Some points, each followed by its number:
[10. -40. 11. 9. 3. -36. 26. -59. -17. 21. 5. 5. -1. -14. 4. -13. 45. -7. -12. 10. 15. -2. 2. 10.] 0
[42. -28. 10. -11. 18. -35. 47. -45. -4. -18. -25. -8. 7. -37. -3. -16. 50. 5. -19. 27. 38. -30. 26. -5.] 1
[70. 90. -38. -11. -101. -6. -25. 35. 59. -38. 47. -102. 54. 33. 17. 9. -7. 65. -23. -24. 88. -32. -43. -127.] 2
[-13. 34. -21. -4. -18. -4. -34. 30. 25. 0. 26. -5. 15. 32. 7. 10. -41. 19. -6. -10. 13. 3. -48. -36.] 3
[72. 42. -1. 50. 20. 29. 87. -44. -91. 24. -51. -20. -24. -85. 9. 18. 67. -74. 8. -8. 7. 5. 111. 47.] 4
[31. 8. -6. -12. 16. -8. 14. -12. -42. -1. 11. -17. -3. -10. 14. -8. 2. 15. -33. 24. 47. 10. -5. -5.] 5
[30. 3. -15. -33. -3. -27. 16. -33. -6. -6. 3. -39. 22. -4. -5. -3. 35. -7. -14. 38. 0. -11. -35. -14.] 6
[47. -66. -6. 60. 65. 26. 7. -14. -26. 6. -17. 87. -43. 19. 24. -4. -29. -27. 6. 14. -47. 34. -2. 69.] 7
[-23. 13. 0. -30. 11. 8. -27. 22. -12. -11. 31. 0. -1. 18. 9. -1. -39. 9. -16. 3. 15. 9. -52. -8.] 8
[25. -2. -43. 6. -6. -15. -25. 9. 13. -8. 13. -37. 30. 28. 10. -22. -5. 16. -20. 17. 16. -2. -73. -29.] 9
[-9. 13. 12. -15. -2. -13. 6. -2. -2. -1. 10. -21. 3. 6. 0. 1. 3. 1. 9. -1. 6. -13. 7. -7.] 10
[-17. -29. -45. -9. -52. 15. -22. -16. 17. 18. -20. 33. -43. -1. 1. 18. -29. 4. 34. -55. -28. 18. 52. -1.] 11
[1. 37. -7. 42. -13. 36. 26. -4. 7. 9. -33. 10. -10. -2. -8. 37. -5. 24. -9. -9. 6. 29. 10. 20.] 12
[-40. -44. 11. 27. 21. 10. 7. 56. 29. -23. -15. 3. -3. -84. -55. 60. -19. -4. 16. -6. -31. -48. 127. 51.] 13
[-27. -16. 29. 38. 3. -26. 92. -10. 72. 60. -25. -72. 15. -15. -8. 3. 80. 22. -13. -23. 41. 3. 49. 47.] 14
[-6. -25. -97. 23. -62. -57. -66. 29. -13. 7. 46. -39. 61. 16. 5. -57. 6. -14. 10. 26. -38. -37. -100. -42.] 15
[-8. 37. 5. 25. -8. -17. 8. -18. 1. 2. -13. -21. 14. 17. 3. 10. 11. 4. -3. -23. 12. -11. 27. -22.] 16
[-54. -34. 15. -29. -11. -19. -29. -4. 28. 12. 16. 11. -17. 20. 1. 21. -35. 15. 19. -31. 14. -15. 12. -41.] 17
[-35. -16. 22. 10. 28. -19. -7. -13. 74. 60. -13. 27. -21. 16. -13. 12. 22. -16. 64. -14. -49. -24. 64. -7.] 18
Which three points above are nearest to each new point by angle? Their numbers follow each, nearest first.
[26. 4. 12. -39. 28. -66. 38. -21. -32. -6. -2. -20. -2. -30. -23. 13. 52. 2. 2. 31. -6. -17. 34. 17.] 1 6 0
[-8. 10. 3. -9. 3. -8. -10. -3. 35. 11. 3. 5. 3. 9. 5. 12. -11. 4. 20. -5. -16. -7. -2. -14.] 18 17 3
[-11. 9. 9. -13. -24. 29. 7. -3. -4. -8. 9. 23. -16. 16. 6. 1. -26. -13. -8. -5. -8. 12. -45. 5.] 8 3 7
[-3. -38. -25. 14. -4. -37. -16. -11. 13. 14. 9. 7. 16. 17. 3. -11. 11. -12. 15. 13. -33. -14. -51. 19.] 15 9 6
[20. 10. 3. 9. 11. -1. 10. -4. -1. -20. 3. 3. -9. -5. 6. 1. -4. 0. 1. -9. 10. 24. 26. -11.] 4 5 12
[-19. -8. 53. -35. 57. 9. 9. 32. -4. -28. 19. 9. -4. -36. -21. 34. -2. -14. -6. 28. -2. -10. 0. 15.] 13 8 10
[19. 18. 19. 2. -2. 45. -10. -4. 9. 7. -31. 21. -2. 5. 7. -16. 3. -25. 37. 1. -62. -19. -14. 35.] 7 18 4
[-12. 11. 7. -14. 1. 11. -13. 7. 17. -14. 6. -6. -22. -1. 3. 2. -10. 6. -13. 3. 18. 10. 21. -19.] 17 2 8
